In the data rows, 128 means zero.
Here are some points:
[178 145  99 144 120 105 105 129 176 106 132 131 155 110 106 137 138 135
  74 146 136 121  98 183]
[128 127 155 155  65  74 118 134 202 184 138 107  99  64 183 141 108 188
 138  96 139 134 116  92]
[146 184 199 103 112 201 159 106 119 113 156 141 128 136  85 138  89 111
  97 166 163 139 131 203]
[ 48  67 126 218 139  80 129 126 132 126 125 122 119 110 171 152 192 192
 115 162 148 139 164  96]
[113 148 125 110 139 137 126  77 129 135 138 185 144 126 142  97 148 125
  93 115 127 135 112 156]
[190 159 162  67 113 189 142  96 109 128 151 122 106 110 123 196 131 128
 129 154 168  89 165  90]
[146 142 172  68  66 126 102 123 166 110 123 123 115 129 110 131 124 108
 107 179 151 128  78  87]
[ 86  95  94 123 141 127 112 175 150 149 102 102 177  97 124 149 162 140
 134 160 125 123 125 117]
[ 50 137  99 137 135 113  80 110 136 179 117 111  70 105 193  78 142 124
 144 199  83  85 186  89]
[156 145 228  81 114 141 134 134 130 114 156 184 108 114 114 188  78 126
 122 126 147 150 112 114]
[158 149 102  96 122 166 130 145 150 156 135 152 155 129 121 145 135 117
  86 109 151 120 119 159]
[ 35  81  55 177 158  82 111 112 130  94 109 135 139 128 138 132 155 150
  92 154 127 139 174 120]
[ 51 193  87 193  93 125  84 168 149 129 137 221 145 113 186 115 125 105
 130 110 122 134  91 226]
[111 177  93 146 114  88 146 192 163 116 149 199 171 141  86 126 155 122
 150 123 127 117 111 155]
[ 90 150 104 203 126  99  85 149 149 147 126 131 115  83 138 145 149 212
 126 100 142 117 140 108]
[113 135 131 118  97 105 154 185 177 157 159 181 194 203  95 117 106 111
  84 132 135 124 123 161]
[140 104 130 108 148 136 168 117 117  98  80  84 113 125 126 171 121 189
 134 138  80 180  71  93]
[148  82 101  92 189 151 187  68  96 141  98  36 103 145  75 122 175 104
 148 165  88 138 133 102]
Then 10 other points, each followed by its number:
[123  89 128 132 163  85  88 158 156 171 130 152 116  96 178  95 176 111
 148  77  78 113 171 162] 0
[204 117 235 108 167 164 187 109  99 142 125  86 142  82  39 132  99 129
 136  95 125 126  27  45] 1
[149  91  81 115 136 176 133 111 139 110 134 168 136 139 115  91  85 134
 122 131 137 169 134 145] 2
[162 128 147  86  90  79 126 165 156 148 125 148 111 164 118 132 105  93
 169 109 146 134 127 111] 3
[146 117  99 156 130 206 137 123  88 104 116  70 119 106 129 143 127 170
 143 109 128 114 141 125] 4
[153 189 107 121 106  97  74 199 179 149 112 157 153 163  73 120 133  34
 148  92 197 137 118 187] 5
[125 115  38 127  55  70 123 193 145 110  84  93  94 100 158 142 124  87
 112 163 108 143 117 108] 6
[155 114  91 129 133 116 117 139 147 133  83 121 185 113 111  97 114 125
  70 136  98  69 123 146] 7
[233 141 182  69 169 218 147 124 119 108 149  89 109 127  75 111  74  95
  88  65 146 161 105 117] 8
[137 143 113 147 145  85 100 123 132 123 117 136 101 115 112  94 131 136
 145 135 138 113 111  94] 9
Which of these numbered points is nearest to each point below, looking only along the 7 directions in which the first points spread most? Its number follows each.
[123 135 118 143 100 107  86 192 174 127 136 137 137 108  96 126  97  68
 141  74 120  95 115 151] > 5
[ 77 123  74 216 111  50  98 172 118 160 153 166 157 139 210 114 165 111
  91 125  84 120 135 180] > 0
[220 116 163  19 121 154 189 113 111  74 101   0 126 139 133 138 162 166
 146 138 112 109  74  94] > 1
[202 104 160  51 174 155 184 109  68 127  74  40  95  90  39 141 157  77
 177 130  80 122 103  44] > 1
[188  86 104 147 178 161 140  79 127 130 135 115 104 117  64 111  61 155
 149 117 134 107 171 119] > 4
[ 56 128 106 140 125  88  81 138 141 142 103 158 119 111 159 117 178 138
 118  82  99  89 134 156] > 0
[158 137 188 111 168 137 147 120  92 133 148 111 193 126 127 114  88 108
 110 111 141 135 128 147] > 2
[112  74 128  91  90  68  92 192 150 126 127 134  89  73 107  93 181  94
 175 167 138 176  90 123] > 6
[ 17 136  78 183 124  82  57 169 103 166 148 145 156  96 255  99 228 150
 106 107 138 129 171 154] > 0
[190 142 188  72 121 112 165  75 113 205 151 103 118 153  29 151 113 142
 151 127 121 142  67 100] > 1
[217 126 183  74 159 169 184  93  81 141  88  30 110 148  78 173  89 159
 136 159 160  99  90  98] > 1
[193 134 167 113  80  98 109 151 111 178 109 135 105 171 104 185  97 111
 158 147 140 119  31 100] > 3
[132 110 101 140 123 155 136  98 148 124 136 127 145 107 141 131  98 132
 124 148 150 145 147  67] > 9
[140 129 115 159 172 116 110 112 119  82 100 123 144 185 112  98  72 118
 100 112 133 156 126 146] > 2
[107 133 110 152 124 161 140 128 105 161 132  96 125  38 157 159 139 157
  86 127 115 114 132 146] > 4
[190 107  69  97 187  73 150  95 131 165 147 119 180 132 101  50 138  85
  98 133 199  84 119 150] > 7
[  2  68  51 209 109  89  66 108 109 139 136 194 133 104 181 135 255 129
 169 118  76 127 222 227] > 0
[114 127 101 197 150 172 182  39  95 153 105 163  97 137 160 101 146 176
 136 115 135 133 167 134] > 4
[ 46  65  82 125 110  91  43 153 122 166  79 147 117 109 228 109 141 166
 153 152 147 102 156 163] > 0
[177  94 151  86 119 148 145 132 172 167 147 140  90 171 159 132  79 102
 121 153 126 154 121  71] > 3
[  0  70  63 211 166  68  51 143  58 114 152 232 155 120 232  96 199 116
 128  62 130 145 174 143] > 0
[109  87  91 128  98 141 124 157 123 102 136  83 100  89 146 128 127 164
 122 180  63 123 145 139] > 9
[138 147 170 143 102 147 141 119 107 138 123 152 133 160 205 119 143 120
 182  93 132 118 146  74] > 9
[221 102 179  62 159 214 233  98  68 139 102  55  94 157  87 124 111 117
 127 145  92 116  87  35] > 1
[ 97 100 111 106 104 100 135 140 144 146  79  79 121  81 160 158 120 122
 162 156 116  97 114  48] > 6
[126 121 149  42  83 147 157 142 164 105 166  84 126 171  77 128 127 109
 153 150 104 134 103  84] > 3
[147 183 211  61 140 157 158 112 117 154 159 116 127 141 110 142 123 102
 149 106 139 179  78 153] > 8
[ 83 120  61 212 172  61  98 158 112 155 118 190 125 119 172 152 219 147
 117  81  75  54 166 135] > 0
[156 177 158  74 124 184 189  78  65 141 127 119 104 181 101 107  72 186
 103  89 143 137  92 107] > 8
[167 146 151 127 147 137 157 109 157 113 133  89  80 155  79 159 148 200
 144 159 132 150 111 122] > 4
[210 145 168  75  79 116 122 151 160 125 120  91 128 144 107 137 106 128
 103 123 131 116 125  71] > 3
[179 160 164  65 161 147 102 104  95 111 225 113 156 111 131 145  76  89
 129 109 195 140  89 123] > 8
[182 181 191  77 144 156 160 118  77 143 141 118  93 160  37 170  42  86
  61 132 151 154  78  80] > 8
